Rows swapped in pairs by one turn or mirror: which row each one swaps with:
Kodo: [-29  -2   4 -13 -12 -24  -7  -5   2  16   0   5   1   4   1  38   6 -11
  14 -22]
lavop: [  5 -11   7  14 -10 -14 -20   2  12  -3   1  -4 -11 -23  -7  14 -23   6
  27 -12]
zep: [  7 -14   8  12 -11 -11 -16   4   6  -3  -2  -5 -14 -22  -7  15 -21   3
  30 -11]
Kob: [ -2   9  17 -20   3   0  21  14  10 -14  -2  -7 -11  -8 -13   2 -12  -5
  32 -14]
bofo: [-22  19 -13 -16   8 -13   4 -21   7   7  16  -2  14  -7   4   1 -21  -5
   3 -21]
biked: [-22   5  15 -25  -7 -31  -3   3   0   4   3   3  -5  -7  -3  24   3  -2
  29 -24]
Zof: [ -5  26   3 -14  -6 -14   8  -7  27  13   5  15  -8  14 -24  25  -3 -13
   5 -46]
Fuz: [-24  28 -17 -17   4 -14  -2 -23  17   4   9   1   8  -5   2   2 -18  -9
  10 -30]
Poneb: [-24   1   4 -18  -8 -26  -8  -6  -2  13   0   7  -2  -2   4  31   7  -5
  23 -23]
goz: [ -5  13   5  28  -3  12  16 -12  11   0   0   4  -6 -10 -25  -9 -22  -4
  -3 -14]
deto: [  7   6   2   2   3   4  12  -8  30  26  -4  -4   7 -17 -16  35   0   7
   3 -19]
Let: [ -3   6  12  12  -1  17  24  -6  18 -10  -1  -1  -4 -11 -21  -6 -26   1
  11 -15]
Rudeb: [  0   5   8  25   1  13  24  -9   7  -1   3  -5  -2 -13 -22  -6 -22  -5
   2 -20]
Ped: [ 13  43 -14 -12  -3 -13  -5  -4   0   8  13  -2  -5  14  -8   5 -30  10
  22 -18]
nugog: [ 20 -12   7  12 -10 -15 -18  -1   8   4   3   3 -13  -9 -22  17 -19  11
  26  -9]
tulaz: [-26  -2   5 -21  -9 -30  -6   0  -1  10   4   3   0  -3  -5  30   5  -8
  19 -30]
Vigon: [-24  30   1  17 -24   4  -1  12  22   0  -9  -1 -11 -10  -3  16 -10 -14
  25 -28]
voku: [ -4  12  21 -22   8  -5  18   6   4 -11  -2  -1  -2  -9 -11  10 -13 -10
  38 -17]
Sesur: [-23   0   9 -27  -8 -25  -1   6  -2   5  -1   3  -4   0  -3  27   5  -6
  25 -25]
metel: [ -4  28  -8  17 -20 -21 -10 -16  -5   7  13  19  -7  25 -17   5 -25  -4
   7 -23]
nogi: [  6  12   7 -10  -3 -17   6  -2  24  14   3  21 -10  16 -33  32  -9  -6
  10 -41]
sulo: [ -8  21  -9  23 -21 -17 -12 -15  -4   8  11  16  -8  22 -17   3 -22  -2
   4 -20]
Zer: [-14  18  -3  39 -16   3  11 -16   6   7   3   8  -4  -1 -16   0 -20  -5
  -6 -19]
fego: [ -1   1   1   0   0  -4   7  -6  25  25  -4  -4   9 -14 -10  40   9   2
   1 -18]
vifa: [-16  38  11   6 -20   4  32  10   3  10   2   4  -2  15 -19  12  -4  -9
  12 -28]
Gugof: [ -6  -3   4  18  -9  -9 -15   3  15  -7  -7 -10 -15 -26  -4  12 -15  -6
  28 -14]
bezim: [-19  34  -5 -13  -2 -14   6 -16  28  15   5   8   1  10 -12  18 -10 -16
   2 -46]
mozil: [  1  21   3   2  -2  -6  31 -13 -15  15   6   6   9  13 -16  16   3  18
   0  -4]
neno: [ -3  -3   8  19 -15  -7 -16  10  12  -4  -6  -8 -14 -20  -8  10 -20   0
  26  -9]
fes: [ 26 -11   9   4  -9 -17 -13  -2   8   3   2   4 -13  -4 -22  24 -17  10
  26 -10]
Fibu: [-12  18   1  14 -20  -3 -14  16  17   2 -11 -12 -11  -7   5  18  -8 -17
  27 -26]
fodor: [-26   1   5 -20 -12 -26  -5   0  -8  14   5   6  -4   1   0  30   7  -8
  22 -27]
suv: [  9  38 -11 -12  -4 -15  -3 -10   5   4  11   7   1  28 -17   5 -23   6
  18 -24]
fuved: [ 21  18  -2 -16  13   3  10  -7  27  11   1 -11   8 -14 -11  20 -12   7
  19 -19]
Zev: [  0  19   0  -3   1   1  30  -9 -18  17   6   1  12  12 -14  17  -2  15
   2  -6]
lufo: [-21  41   8   1 -13   0  29   7   1  10  -1  12  -5  21 -19  21  -7  -7
   8 -21]
mus: [ -3  11  18 -25   5  -4  17  13   3 -11  -2  -3 -12 -10 -16  15 -14   1
  37 -10]
galos: [ 22  34  -7 -20   3  -9  -2  -3   8   9   8   0   1  10 -11   9 -32  13
  25 -20]
vil: [-14  39  17   7 -11   3  31   4   2  11  -8   5   2  20 -14  22  -5 -10
  12 -23]
Seli: [ 19   3  15 -12  -6 -18   0   2  22  15   6   8  -6   8 -34  33 -11   4
  21 -31]
vivuk: [ -1   8  -1  -4   4  -3  21 -21 -16  21   9   6  15   5  -8  15  -3  15
   3  -3]
Piv: [-14  19  -7  36 -21  -7   2 -17  -5   7   7  14  -7  14 -14   4 -16  -7
  -3 -20]
Buf: [ 23 -10   9   0  -7 -16 -10   1  12   4   2   5 -18  -6 -26  27 -13   9
  27 -14]
gofol: [ 24  26  -3 -26   8  -2   8  -5  15   9   7  -8   1  -4 -10   9 -22  12
  23 -18]
gokad: [ -1   3   6  23   0  14  24 -10   6  -2   9   2   0  -5 -23  -7 -24  -8
   0 -20]
Beru: [-18  21  -1  18 -19  -4 -10  10  18  -1 -11 -12 -13 -13   2  10  -9 -17
  24 -29]
niv: [-15  18  -8  37 -17  -7   0 -14   2   5   5  15  -5  11 -14   7 -18  -3
  -7 -22]
gubup: [  2   5   0  -9   4  -1  23 -14 -19  19   8   2  11   7  -9  14  -3  15
   2  -1]
rabor: [  0   5  -5  -6   8  -2  18 -19 -18  12  13  -1  17   0  -7  11 -10  11
   5   1]
Muf: [-19  14  -4  39 -16  -1   3  -8   3   2   6  12  -7   4 -20  -5 -23  -5
  -1 -18]
nor: [ 10   2  15  -6  -1 -19   3   0  21  10   5  17 -17  11 -38  31  -7  -4
   8 -33]
kegun: [-18  19   5  19 -20  -2 -17   8  19  -2 -11  -7 -16 -19  -2  11 -12 -12
  23 -19]
nopug: [  3  14  -7  -3   1  -4  23 -13 -19  17   7  -4  15   8 -11  14  -4  16
   1  -1]
dase: [ -3  31 -11   8 -20 -18  -6 -17  -6   9  15  13 -11  26 -18   1 -24   1
   7 -23]

gokad swaps with Fibu
deto swaps with Fuz
gofol swaps with Zof
nogi swaps with galos
sulo swaps with nugog
Kodo swaps with rabor
Zer swaps with Gugof
fodor swaps with gubup

